Each path below is one point turned by a fixed rotation once a step. After each direction that follows a path, write how fast that rotation turns it, in degrees per step (0 if it stays still).
Each turn is a multiple of 5 degrees from 10 to 175, or 0.
Each row of a path follows its step; steps can be skipped.
Rotation 1:
step 6: [  7   9  16  29   7  21  -8 -10 -10  14   8   3  -2  -4  12 -31  15   8
   6  11   1 -18 -18 -10 -12 -23  47  -6  19  18   5  -7  22 -16 -23  13
  17 -12  -6  -1  10   1  10 -10 -15   9   0   3  21 -17  -3  -4   2 -37
 -22 -15  14  13 -18   4   3   0  11  -7  -1  11 -15  -7 -29  11  37   3
  -1  -7  -1   4  -4  16  -5   9   2]
step 7: [ 20  18  10   9  19  29   8  -1  -2  13   3  -6  23  15  23   7  -8   5
  11   2 -16 -15  -9 -11  -5  27   6  25  -2  10   0 -14   2 -17   6 -13
 -27 -20  -8 -15  -3   5  24  -6   3  15 -25 -22 -10  32  14  16  18  21
   9 -17  -1   9 -12 -16  -2   8  32  -9  13   4 -27  -7   5 -28  16   6
   2  -9  -5 -23  12  -6   0  -4   9]
step 8: [ -8  13  -8  22   7   2  14 -16 -11 -26  30  -4  -8  19  -8 -30 -10   2
   4  -9  -2 -16   5  -6  -8   4  15  21 -14   5  11  -3 -23  10  21 -15
 -22   5  27  -2  -1   2   8 -14  -8  21 -25  -5   7  -6   8   9  12 -18
  33   7 -11  16  10 -11  10 -20  -9   0 -24  22   9  28 -26  -6 -15 -11
  -4 -13   5  -5  -7 -19  -9 -19 -21]
step 9: [ -4   1 -27  -6 -11  22 -11  13  -2   0   3  22 -12 -26   5  -7  -2  -4
  20 -15  -2 -21 -26 -11  11  -9  -2  15  10 -12  13  -8  -4   5 -16   3
 -26   9  20  12   9  14  12   5   7 -33  -7   7  24  -6  14   9   0 -16
  27   4  -8 -37 -18 -13   6  -7   0  33 -20  16  -2  11  18  -4  10  34
 -15   6  -8 -11   9   2   3 -17  11]
step 10: [-33 -27  -8  -5 -43  16   4   3  16   8 -15 -15 -12  15 -13  22 -15  23
  22 -10  17 -12 -14   0 -19  25 -11  14 -16   0  -2  -7   6  -3 -24  -6
  23  -8   2  16  -1   7  -3 -30  20  -3 -14 -12  11   1   0  29   4 -16
   9   9 -20  -3   5  -6 -12  -9   3 -10  -7 -17   8 -10 -11 -16   6  13
  -1  10  -5  20  18  -5 -25   9 -10]
step 20: [  9  28   5   7  -3   0 -18   2  20  -9  -8  -1 -14  27   4 -29 -30  17
 -18  -9  19  18   9  -6 -28   8 -20  18   3 -34   4 -21   1  -2  14 -12
 -11  11  -8   5   3  24  39  15  -2  25   9  -1  -6 -10 -12   5  15  -3
   0  -1   3  22 -18  10  25  -2 -14 -11   6  -4 -10   8  24   8  -6   0
  -9 -15  14  15   9   8 -17  10  10]
step 22: [ -6  -2 -28   7   4  27  11   6   3  -7  21  -5  -3   1  14   5   3  13
   5   3   0  12  27  -8 -50 -12  -2 -20 -14   3 -16 -11 -31 -12 -20 -23
  20   6   6  -8  23   4 -10   9  -9 -16 -17   4   6 -13  -5   3 -26  13
  -5  11  -2 -35 -35   8   9  -3  -6   2 -10   0   5 -12   8 -29   5  -7
  19  16   5  11  11  15  -1   1   3]
Speeds:
[ 1  2  0 -1  3  2  1  2  3  1 -3  0  0 -6 -7 -3 -2  0 -1 -4 -2 -4 -1  8
  3  8 -4  1  0  0 -1 -3  3  2 -2 -3  0  4 -4 -2 -7 -1  0  1 -1 -2 -4 -1
  3  1  0  3 -3 -8  1  0 -4 -7  1 -6 -2  1  1 -4  0  3  4  0  0  5 -3 -3
  2 -2  2  0  1  4  0 -6 -5]  45
[-1 -9  3  2 -2  2  2  2  4 -5  2 -3 -9 -5  0 -6 -3  4  0  0  4  4  4  0
  2 -2 -2  1  0  1 -3  5 -1 -1 -5 -1  1  1 -1 -3  3  0 -3  2 10 -7  0  4
 -6 -3  2  1  1  1 -1  0 -5 -1 -1  3 -5 -4  2 -3 -4  1  1 -4  0  0  3  2
 -2  5  0 -2  2  1  3 -3 -1]  60
[-5 -2  4 -5  4  7 -6 -6 -6 -7  0 -5  1  2 -1 -3 -5  1  2  2 -1  1 -4  1
 -5  0 -2  1  5 -3  0  2  2  1  2  2 -1  2 -3  1 -2 -2 -7 -4 -2 -2  1  3
  0  6  2 -1 -1  2  4  0 -5  1 -1 -2  0  1 -4 -7  0 -4 -2  0  3 -1 -1 -2
 -1 -7 -5 -3 -1  1  0  3  2]  110
[  2   1   4  -6   2   2   0   0   4   3   2   0  -7   2  -2   6   1  -2
  -6   1   6   1   1   0  -5  -1  -2  -2   5  -3  -6  -2   3   1   1   2
   2   4   3 -10   1   0   0   2  -5   1   0   1  -3  -6   0  -3  -6   7
   1   3   4   1   1   0   0   2   2   2  -2  -3   0   0   5   2  -7  -3
  -1   2  -1   4   0   3   3  -3  -1]  10
[ 0 -4 -3 -2  0  3 -4  0 -4  3  2  2  4 -1  4 -1  1 -1  1 -2  3 -6 -3  4
  5 -2 -4 -2 -6  0  5 -3 -2  1 -8  5 -1 -4  3 -1  6  4 -2  3  0  4 -2  1
 -3 -5  4 -6 -3  1 -1  2 -5  4  2 -5 -1  1  2 -1  5 -5 -1  1  4  1  5  0
  2 -1  0 -2 -3  8 -3 -1 -3]  120
[-1 -6  4 -5  0 -1 -4  2 -1 -2 -6 -2  2  1 -5 -2  1  2  0  0  1 -3 -1 -1
  1 -2 -3 -4  1 -2  0 -7 -1  4  3 -1 -4  4  2  1  0 -2  0 -1  2  2  7 -7
 -6 -1  0  6  1 -2  0 -1 -2 -1  1  2  2 -3  0  5 -1 -5  3  1  2  6  3  6
  4  7 -4  3  0 -6 -8 -2  2]  45
